Here are some numbered points:
[22 -23 -13 17 39 -28 16 -18] 0
[-3 1 2 18 -1 -29 -18 20] 1
[38 -43 56 4 -23 -47 -48 25] 2
[-4 35 -17 -6 16 42 2 -33] 3
[34 -13 24 -11 34 -60 -5 -18] 4
[-12 -24 19 1 35 -8 -9 -39] 5
[-39 -81 11 -19 -15 3 5 0] 6
[49 56 85 -35 -83 4 -47 21] 7
[93 -72 -17 104 -67 72 -45 -37] 8
[58 13 78 1 -94 28 0 12] 9
[-9 -93 16 -7 -23 35 -53 -21] 10
[14 72 12 -6 -56 81 -10 26] 11
[-16 70 -4 -31 47 -40 22 8] 12
[21 15 -9 -22 12 -14 23 -44] 13
[40 26 -25 17 -10 -38 -7 21] 14
[-15 -52 -49 -33 -1 25 9 2] 15
[46 -4 24 -9 -54 -40 -22 32] 16
[-63 61 -47 37 41 -32 55 2] 17
[-26 -18 -42 12 53 -16 0 -18] 18
[41 19 -18 -32 -62 16 7 29] 19
[-85 -22 -15 -28 48 -15 39 15] 20
[-53 -44 -15 -64 41 -65 -11 36] 21
[15 42 -35 -20 -13 -3 -15 27] 22
[-11 14 -38 8 59 -9 15 -16] 23
[28 21 16 15 45 -45 -6 -21] 24
[-11 57 1 28 -7 65 69 -44] 25
[-19 7 34 -29 51 -39 -29 13] 26
[-53 -44 -19 -26 46 -65 51 38] 27
[5 2 -4 5 62 3 -73 -22] 28
[-5 13 -34 22 25 -2 4 -24] 29
[10 20 -1 -11 -61 25 -28 15] 30
[17 7 10 -39 7 -81 -24 75] 31
[-74 -75 -24 -29 36 -37 8 4] 32
[-3 -18 19 6 -50 -6 -5 22] 33
[-21 3 -50 -11 15 44 14 3] 34
[-14 55 -48 21 31 1 24 5] 35
[49 3 -25 58 -2 -14 -49 23] 36
[44 16 -25 50 11 48 28 -50] 37
[53 49 -14 -5 -64 72 -24 18] 38
[6 37 -23 14 60 -22 0 11] 39
[15 -12 14 40 0 5 2 -12] 40
[-19 -15 47 -51 63 -103 -5 15] 41
[24 2 -12 62 -44 41 27 -29] 42
[-40 -32 -37 -23 -19 23 -15 61] 43
[-3 1 -1 56 -19 22 42 -20] 44
[-9 -24 5 8 8 -36 -9 18] 45
[25 38 -2 37 -30 -32 -2 34] 46
[-39 -52 22 0 17 -36 6 25] 47
[17 64 -3 -17 -21 57 19 -41] 48
[-22 76 3 -32 41 -23 34 -22] 49
[-58 38 19 -44 21 8 33 -7] 50
[54 41 -12 35 8 -36 -30 37] 51
[7 -21 16 42 -12 54 -6 -18] 52
[5 65 -14 -33 46 -14 -33 -21] 53
[-7 65 -37 13 6 24 29 -12] 54
[-69 -14 -51 -38 -12 40 28 44] 55
[-37 -66 -7 -21 12 42 -1 -41] 56
[83 40 42 -20 -74 1 -36 22] 57
[-28 20 32 -29 14 -6 -19 11] 58
[35 13 65 46 -62 65 -37 -16] 59
[-55 -24 8 -38 33 -26 51 15] 60
[19 69 -47 -26 -4 -28 26 63] 61
[-29 -40 18 -72 -14 5 -22 13] 62
[-7 39 -18 18 23 -8 25 2] 63
[24 13 11 9 -98 59 -8 40] 64
[-46 21 6 -19 -38 80 11 -5] 65
[25 -55 -19 -8 -23 20 -55 36] 66
[31 23 56 45 -44 57 -21 -16] 67
[-60 -26 26 -46 84 -69 2 -30] 68
[17 -5 24 -40 9 -79 -33 72] 69
[-3 2 30 -33 -14 -16 -4 23] 70
[-39 12 7 -32 -25 27 26 13] 71
[-18 3 -42 -9 21 31 46 -20] 72
[-13 6 25 21 26 15 -28 -11] 73
[40 27 21 -20 -9 -7 -40 56] 74
[-27 -37 28 20 -14 54 4 -16] 75
[-7 4 -11 -1 -3 7 -22 -17] 76
[68 66 -14 43 0 -18 40 -45] 77
[3 27 -35 37 37 1 23 -8] 78
[-5 2 -12 30 59 0 -9 -48] 79
[-40 15 4 18 26 -73 62 45] 80
[48 17 -4 13 -5 12 14 -24] 81
[-36 -67 -56 12 66 -52 29 18] 82
[42 23 36 29 -22 53 -27 -65] 83
[17 54 54 -21 -68 -16 15 53] 84
[38 18 16 44 -3 -7 -9 -55] 85
[-39 -5 -27 -34 51 -51 -9 13] 86
[48 28 -48 64 -45 62 -8 -19] 87
[-47 -30 -33 6 10 6 7 27] 88
[-20 57 -23 -31 -15 10 22 32] 89
[-10 33 -55 85 34 17 27 -4] 90
[36 5 57 52 -2 -50 25 -6] 91
[41 16 19 46 -14 -8 -1 -56] 92
[7 -70 -9 -19 -51 37 -11 -8] 93
[-22 -22 -8 -26 -7 20 -59 17] 94
[-38 -20 -11 -27 14 -14 -11 44] 95
[-2 -18 -1 -23 -11 2 -11 13] 96
[-12 36 -2 33 95 -47 3 -20] 97
[-6 20 -3 -12 -53 23 -10 21] 98
[7 6 -35 32 28 -29 36 -19] 99
[1 31 -2 -33 -33 10 -14 24] 100
[31 -9 1 12 -28 30 -20 12] 101
[9 -28 -14 12 2 49 -18 -31] 102
[27 -32 -16 0 -14 60 -41 -48] 103
[-16 34 26 -40 -38 2 54 -14] 104
[-26 29 4 41 71 -26 15 -34] 105
[-36 -37 6 -4 36 -4 47 -34] 106
[36 36 3 -19 -72 49 -32 44] 107
[-40 -6 -21 -2 13 32 14 -14] 108
[3 33 16 15 -27 -29 30 58] 109
[-17 -30 -19 -9 -14 43 -5 0] 110
[-37 8 12 -34 -22 22 20 16] 111
[-23 -28 -11 -39 -9 27 -63 23] 112
[16 -16 -9 -48 -15 -10 -45 38] 113
[-9 -47 24 21 28 -53 43 -30] 114
[31 -50 -25 -2 -18 20 -44 32] 115
[21 22 -17 55 25 -12 -6 32] 116
[14 32 49 -39 29 -64 -35 24] 117
[-7 -13 38 4 1 -31 -10 10] 118
[-54 -63 2 17 34 -28 9 -10] 119
[-9 74 -27 -29 6 -6 28 25] 120
[-51 -53 -13 -33 36 -68 37 51] 121
[12 13 -5 -6 13 -6 27 -38] 122
[43 1 -23 40 -25 44 -20 -37] 123
[5 -10 -26 -7 -7 29 5 -42] 124
[22 -47 5 24 -13 33 -22 -27] 125
[-7 -2 -6 -17 -10 0 -20 23] 126
[-10 60 -21 1 -2 21 22 -16] 127
[-42 55 -42 31 70 -30 64 -54] 128
[10 -20 -5 -55 -13 -12 -14 43] 129
[22 -2 -13 4 -26 26 -7 4] 130
[13 51 -43 41 -58 84 44 -7] 131
[-14 -17 -28 -2 -19 61 5 -9] 132
[23 -48 61 -5 -37 -32 -53 22] 133
[-34 4 13 -18 49 -18 14 5] 134
[-38 69 -45 37 65 -29 64 -64] 135
[-31 73 10 -39 56 -37 14 30] 136
[-17 -55 34 -40 -17 -19 -45 36] 137
[8 74 -32 85 16 47 12 -30] 138
[-33 -19 24 40 42 -25 26 -2] 139
[23 -2 28 7 1 -6 -7 13] 140
[-28 3 4 -14 57 -32 11 -2] 141
[-1 0 9 27 48 -16 31 -45] 142
[-23 -64 11 0 6 -13 0 -5] 143
[37 48 -23 35 -14 62 30 -23] 144
[6 12 26 -28 -5 13 -17 -27] 145
[-66 23 -53 10 115 -63 66 -55] 146
[5 -11 6 -12 -31 30 -40 -4] 147
[58 -32 28 21 -20 -47 -31 -9] 148
[-35 -31 14 -56 11 -51 15 27] 149
[-24 36 -53 74 54 -14 30 17] 150
[10 -77 20 -27 -14 -14 -52 50] 151
[-8 20 -22 19 -11 48 -7 16] 152
[-13 2 -32 -28 4 3 0 -35] 153
[-21 -19 -38 -24 -43 2 11 67] 154
[0 3 1 40 3 -7 23 15] 155
[-3 78 17 -50 7 1 9 -18] 156
[94 8 38 52 -53 42 -6 -60] 157
[35 -11 -10 41 -13 14 -12 -14] 158
[-17 -39 -52 -36 -10 17 11 1] 159
[2 -16 14 14 -12 -47 2 32] 160
[-40 -67 -18 -8 0 46 -2 -46] 161
[35 -18 -25 8 -14 60 -43 -45] 162
[-24 2 -54 -6 10 46 13 1] 163
[-30 -44 43 -35 -25 -10 -49 38] 164
[-49 -25 8 -4 -40 81 38 1] 165
[-5 122 33 -63 24 -107 6 72] 166
[7 -70 16 -20 -16 -14 -53 45] 167
[-23 22 16 -47 40 -71 29 41] 168
[-9 18 22 -21 -19 -17 54 27] 169
[-11 -60 -58 -6 14 28 -35 32] 170
[41 12 0 46 3 5 -2 28] 171
[-19 17 23 12 7 23 -25 12] 172
[52 -19 -1 24 -56 95 -55 -21] 173
[14 -28 17 -26 -25 2 -40 -2] 174
[11 -14 -14 -47 -15 -15 -19 14] 175
[32 31 31 7 -10 -1 21 -31] 176
[26 -9 8 -27 3 -35 -23 -17] 177
[-56 -14 -13 12 20 -13 22 11] 178
[7 1 22 13 -20 19 16 -21] 179
[-11 44 23 -19 14 0 -7 -36] 180
[11 98 25 -65 20 -112 4 68] 181
New points follow, each followed by the numbers of its two nearest points above, nearest first.
[-23 97 -6 -18 41 -17 33 -22] 49 12
[42 27 -31 16 0 -37 -13 30] 14 51
[83 -88 -16 111 -59 88 -51 -46] 8 173
[60 58 22 26 2 -55 -26 6] 51 14
[57 39 -8 36 20 -37 -23 43] 51 14
[-52 59 -42 35 39 -28 58 0] 17 35
[-49 -14 29 -30 79 -66 15 -24] 68 141
[36 -8 -6 39 -17 20 -11 -3] 158 101
[23 2 -17 57 -42 37 30 -31] 42 44
[-14 -15 55 -49 51 -93 -2 11] 41 26
[35 64 11 -20 -51 61 26 -28] 48 11
[8 -26 23 14 11 -26 2 -40] 5 40
[-17 1 33 -30 18 -17 -26 15] 58 26
[58 28 -7 44 5 -28 -35 25] 51 36
[41 -3 24 -15 -44 -21 -19 34] 16 33
[-67 -39 -34 -67 29 -31 -13 25] 21 32
[14 -10 11 -17 -29 29 -36 17] 147 101
[34 -56 -9 35 -10 32 -26 -35] 125 102
[-2 6 27 17 -1 21 10 -29] 179 40
[-24 -43 14 18 34 -59 46 -26] 114 139
[-39 30 18 22 26 -73 52 42] 80 168
[4 -2 25 25 35 -9 37 -47] 142 122
[16 24 -13 52 16 -11 -2 27] 116 171
[-2 70 34 -63 3 1 5 -9] 156 180
[-30 -20 -6 -30 15 -19 -6 30] 95 126
[-46 -17 -27 10 4 13 8 28] 88 178
[2 70 32 -54 12 -11 12 -13] 156 180
[-18 6 15 29 43 -38 24 6] 139 141
[-10 -40 -5 25 16 -27 -14 4] 45 143
[19 -22 8 21 -5 -40 0 32] 160 45
[-60 -12 -13 8 22 -8 26 11] 178 88
[42 0 1 42 1 5 -6 42] 171 116
[9 13 30 -7 -41 -1 52 28] 169 109
[-80 -24 0 -26 44 -2 41 7] 20 60
[43 3 5 7 6 11 15 -27] 81 122
[19 15 -19 -1 -35 20 -2 -4] 130 101
[28 18 31 14 -52 -25 22 57] 109 84
[-39 29 3 -5 -41 95 24 -11] 65 165
[37 25 1 -25 -80 49 -37 33] 107 30
[-74 -9 -5 -27 44 -18 28 12] 20 60
[67 -39 30 28 -17 -27 -46 9] 148 2
[-8 -103 17 1 -14 6 -39 -3] 10 6
[12 -67 -1 -29 -51 33 -7 -17] 93 110
[22 41 -8 -6 -75 67 68 17] 131 11
[-25 -37 5 8 6 -2 19 -9] 143 178
[55 -21 -18 66 -26 50 -11 -32] 123 158
[5 -17 -14 -11 0 36 28 -22] 124 132
[26 2 23 -31 -7 -26 -38 -2] 177 174
[-28 -33 13 11 -5 -5 19 -12] 143 178
[-81 -58 -14 -20 47 -38 4 1] 32 119
[5 14 -8 5 55 9 -56 -25] 28 73
[12 56 52 -22 -64 -13 20 55] 84 109
[-30 -23 1 -3 24 7 -13 -39] 5 76
[-42 -5 -28 -32 56 -38 -14 17] 86 141
[-2 -19 4 -17 -10 0 -9 11] 96 126
[32 64 -1 -20 -52 48 33 -29] 48 144
[-7 28 -7 -15 12 25 4 -27] 3 180
[-30 43 -21 10 23 76 56 -27] 25 72
[-32 -21 -34 3 3 22 -1 15] 88 110
[-1 40 -19 23 20 -10 34 -6] 63 78
[-51 -19 27 30 44 -12 32 -1] 139 178
[-32 -46 24 22 -8 57 4 -11] 75 52
[0 2 1 58 -16 23 50 -15] 44 42
[21 -13 36 -33 9 -19 -8 -11] 177 145
[-25 -6 26 -25 48 -32 -26 7] 26 134
[50 -32 29 22 4 -39 -26 1] 148 2
[41 61 -29 55 11 1 24 -46] 77 37
[10 64 49 -39 -6 -39 6 -4] 156 180
[-17 5 -3 13 52 -9 39 -63] 142 79
[58 -30 22 26 5 -44 -23 4] 148 2
[47 -13 -21 32 -17 41 -22 -47] 123 162
[-4 39 11 -8 20 1 -5 -41] 180 122
[-23 6 -23 0 -16 42 65 -33] 72 108
[-1 -40 20 -7 -1 -23 11 -20] 143 118
[24 -54 -4 17 -25 1 -21 -5] 125 158
[21 30 31 22 -35 63 -6 -7] 67 59
[3 -28 20 6 -54 -2 -2 12] 33 96
[17 37 2 -33 -35 6 -14 29] 100 98
[-63 17 5 27 36 28 19 -20] 108 178
[4 22 19 -15 -25 -10 60 37] 169 109
[-28 -20 -6 -23 6 -21 -4 30] 95 126
[-9 48 7 26 -5 59 75 -39] 25 144
[-20 -39 -47 -23 -35 -16 13 67] 154 43
[1 -20 -1 -11 -37 31 -31 -15] 147 174
[21 0 -5 47 -42 47 23 -18] 42 44
[8 -51 -19 26 27 -14 3 -41] 0 5
[49 0 0 17 9 -5 9 -27] 81 158
[-63 -4 -57 -27 -5 38 30 34] 55 163
[-4 53 20 -36 36 -68 -35 16] 117 26
[3 65 35 -69 10 -24 3 -1] 156 180
[83 -85 -9 120 -57 70 -47 -45] 8 173
[-7 -2 -14 -20 -14 10 -35 -19] 76 147
[-30 -18 -6 -34 16 -12 -6 25] 95 96
